[117 142 112 150 107 104] ans = 104, 117

[[117 109 148 113]
 [ 98 127 132 118]
 [119 141 128 123]] ans = 113, 119

[126 106 116 123 117 111] ans = 111, 126

[140 154 151 134] ans = 134, 140

[[147 146 126 154]
 [139 112 138 116]] ans = 154, 139

[107 110 111 138 120] ans = 120, 107

[[131 128 119 124]
 [150 146 150 141]] ans = 124, 150

[115 103 106 108 143 112 136] ans = 136, 115
---
array([[117, 117, 143, 125, 144, 144],
       [138, 131, 127, 127, 141, 131],
       [139, 127, 132, 141, 154, 127]]) value 154

array([135, 156, 150, 141, 139]) value 141

array([[141, 149, 148, 148, 144, 150],
       [127, 110, 118, 120, 123, 108]]) value 123

array([[131, 128, 126, 125, 138, 131, 130],
       [128, 129, 126, 127, 111, 130, 130],
       [127, 127, 128, 126,  98, 127, 126]]) value 127

array([110, 111, 138, 114, 132, 133, 101]) value 133

array([122, 128, 150, 140, 123]) value 140

array([[124, 130, 151, 155, 154, 154, 132],
       [152, 128, 153, 130, 152, 156, 156]]) value 156

array([[150, 101, 139, 117, 127, 134],
       [118, 111, 132, 126, 125, 114],
       [133, 129, 135, 128, 125, 119]]) value 125

array([124, 157, 120, 114, 139]) value 114

array([149, 140, 131, 134]) value 131
---
[[123 141 146 158]
 [127 130 129 127]] result: 158

[[ 99 135 124 144 129]
 [104 136 123 130 131]
 [101 138 126 140 131]] result: 131

[[126 107 127 128 129 127]
 [129 126 131 124 127 128]
 [133 118 128 120 128 128]] result: 128

[[138 132 119 130]
 [143 150 132 152]] result: 130

[[152 104 126 148 141 124]
 [136 121 126 130 141 153]] result: 124

[[126 152 129 129]
 [130 132 126 127]
 [128 145 128 128]] result: 127

[[125 132 144 128 138 138]
 [128 133 149 122 112 122]
 [118 121 101 129 131 123]] result: 122
---
[137 126 123 123 151 126 122] Answer: 126

[[129 118 126 126 128]
 [127 128 129 129 128]
 [129 154 127 128 128]] Answer: 118

[104 127 130 130 116 132] Answer: 127

[126 132 132 100 121 121] Answer: 132

[129 135 150 152 138] Answer: 135

[[156 122 121 133]
 [117 135 135 126]] Answer: 122

[[149 139 115 136]
 [158 117 150  99]] Answer: 139

[104 110 112 112 107] Answer: 110

[[128 126 136 133 113 124]
 [129 125 143 138 100 120]
 [129 125 142 137 102 121]] Answer: 126

[100 156 109 114] Answer: 156
---
[[145 142 149 144 155 154 146]
 [127 124 130 125 124 120 126]] gives 145, 126

[[127 137 139 133 148 122]
 [128 126 134 130 136 117]
 [130 135 134 127 151 129]] gives 127, 129

[138 142 104 114 116] gives 138, 116

[[129 124 120 105]
 [127 131 131 114]] gives 129, 114

[105 140 141 123 146] gives 105, 146

[101 156 104 110] gives 101, 110

[131 128 114 101 155] gives 131, 155

[146 121 136 105 118 110 156] gives 146, 156

[[127 130 130 103 124 124]
 [128 129 129 116 126 126]] gives 127, 126
---
Q: [140 116 114 118 129 122 154]
A: 129

Q: [151 111 131 138 129]
A: 129

Q:
[[136 106 144 111 140]
 [156 134 119 137 135]
 [135 117 137 117 134]]
A: 140

Q:
[[133 124 110 143 135]
 [150 106 124 120 125]]
A: 135

Q:
[[158 132 111 129 130 125]
 [102 122 141 126 125 135]]
A: 130

Q: [134 135 127 150 122]
A: 122
---
[156 126 101 141] result: 101

[[137 120 146 131]
 [149 120 124 114]
 [143 110 119 131]] result: 146

[102 143 100 110] result: 100

[[151 151 144 146]
 [150 144 154 144]
 [141 144 149 139]] result: 144

[134 121 106 130] result: 106

[123 150 124 114] result: 124
---
[156 118 147 145] ⇒ 145

[138 141 147 113 149 136 156] ⇒ 136

[115 141 127 135 125  99 107] ⇒ 107

[123  98 130 135] ⇒ 123

[117 107 111 102 121] ⇒ 107

[[106 143 114 133  99 141 126]
 [122 134 103 136 100 146 127]] ⇒ 100

[158 145 150 113] ⇒ 145
---
124  130  119  149  101 -> 149, 130

125  107  100  138  139  116  129 -> 139, 138

141  137  120  104  154 -> 154, 141

128  137  129  103 -> 137, 129

144  110  139  154  153  120  123 -> 154, 153

126  112  137  149  129  133  156
152  128  129  147  108  155  117
-> 156, 155

117  101  109  133  119  132 -> 133, 132

134  139  104  137 -> 139, 137
---
[[133 134 100 155]
 [107 137 112 120]] >> 133

[[126 128 127 143]
 [127 128 127 144]
 [145 126 156 131]] >> 127

[[101 132 136 123]
 [141 136 107 122]
 [106 146 119 139]] >> 141

[[137 114 120 122 129 116]
 [121 112 124 136 136 130]
 [111 118 123 127 108 154]] >> 121

[[113 150 139 119]
 [140 115 122 122]] >> 113

[[126 115 118 105 146 150]
 [128 120 124 101 139 134]
 [127 119 123 102 141 138]] >> 128

[[122 134 134 130 111]
 [123 131 129 130 106]] >> 122

[[150 110 118 147]
 [101 138 130 118]
 [100 102 105 101]] >> 101

[[119 111 131 106 129]
 [129 128 123 132 100]
 [154 135 107 127 129]] >> 129

[[124 132  98 119 128 124 117]
 [114 134 128 146 138 138 124]] >> 124
---
[[143 118 112 131 126 149]
 [129 124 112 149 152 123]] → 118

[121 151 131 131 128] → 151

[[129 144 112 128 129]
 [129 151 112 126 124]
 [129 151 112 126 125]] → 144

[133 123 120 126  99 109] → 123

[105 128 149 103 119 117] → 128

[139 148 139 104 140 116] → 148

[105 122 131 134 121 141 115] → 122

[[149 133 143 137]
 [129 128 157 145]
 [136 130 154 144]] → 133

[145 130 101 116 138 143] → 130
---
((131, 131, 136, 137, 139, 134, 133), (134, 132, 140, 131, 155, 135, 143), (135, 134, 148, 131, 136, 131, 140)) => 133
((134, 125, 138, 149), (131, 128, 144, 133), (122, 155, 141, 112)) => 149
((127, 136, 149, 152, 149), (128, 128, 137, 150, 149), (128, 128, 128, 138, 150)) => 149
((122, 136, 126, 129, 150, 145, 152), (121, 132, 132, 127, 145, 135, 137), (129, 131, 122, 128, 130, 131, 144)) => 152
((147, 128, 118, 155, 101), (147, 152, 119, 130, 150), (106, 104, 139, 112, 129)) => 101
((129, 99, 143, 142, 108), (131, 155, 129, 124, 142), (118, 130, 127, 122, 118)) => 108
---
[133 127 106 100] Answer: 106

[[140 103 125 139 151 140]
 [125 125 125 124 125 124]] Answer: 151

[[116 115 128 108 109 122 138]
 [123 131 140 126  99 125 139]] Answer: 122

[136 116 143 123 156] Answer: 123

[122 114 140 106 128] Answer: 106

[148 120 156 123 125 138] Answer: 125

[[130 129 132  98]
 [124 130 129 109]] Answer: 132

[[137 117 123 115 141 132]
 [124 128 117 129 129 124]
 [122 136 106 133 110 125]] Answer: 141

[[120 139 107 133 119]
 [132 119 132 121 126]] Answer: 133

[138 153 108 112 112] Answer: 112
---
127  108  103  143  123  117  117 → 127, 117

113  116  154  135  117  125  140
135  139  144  152  109  132  129
→ 113, 129

134  128  107  118  137  143  124 → 134, 124

103  116  138  100  155  124 → 103, 124

151  151  100  133  133  131
130  119  126  123  130  127
128  129  147  126  114  124
→ 151, 124

144  112  143  129
133  103  131  141
→ 144, 141

118  146  141  114  105  132 → 118, 132

138  130  130   99 → 138, 99
---
[[152 153 150 104 143 111]
 [134 141 132 115 114 124]
 [129 114 128 131 145 142]] --> 104

[[135 133 129 131 117 126 124]
 [143 110 117 122 122 114 152]
 [141 122 128 129 121 129 131]] --> 110

[[148 149 133 105 116 143]
 [108 111 124 142 109 137]] --> 105

[[143 137 130 117]
 [142 134 138 107]] --> 107

[[121 118 121 120 114 143 136]
 [129 126 113 121 139 156 123]] --> 113

[131 102 117 100 111] --> 100

[[134 151 135 144]
 [102 141 114 124]] --> 102
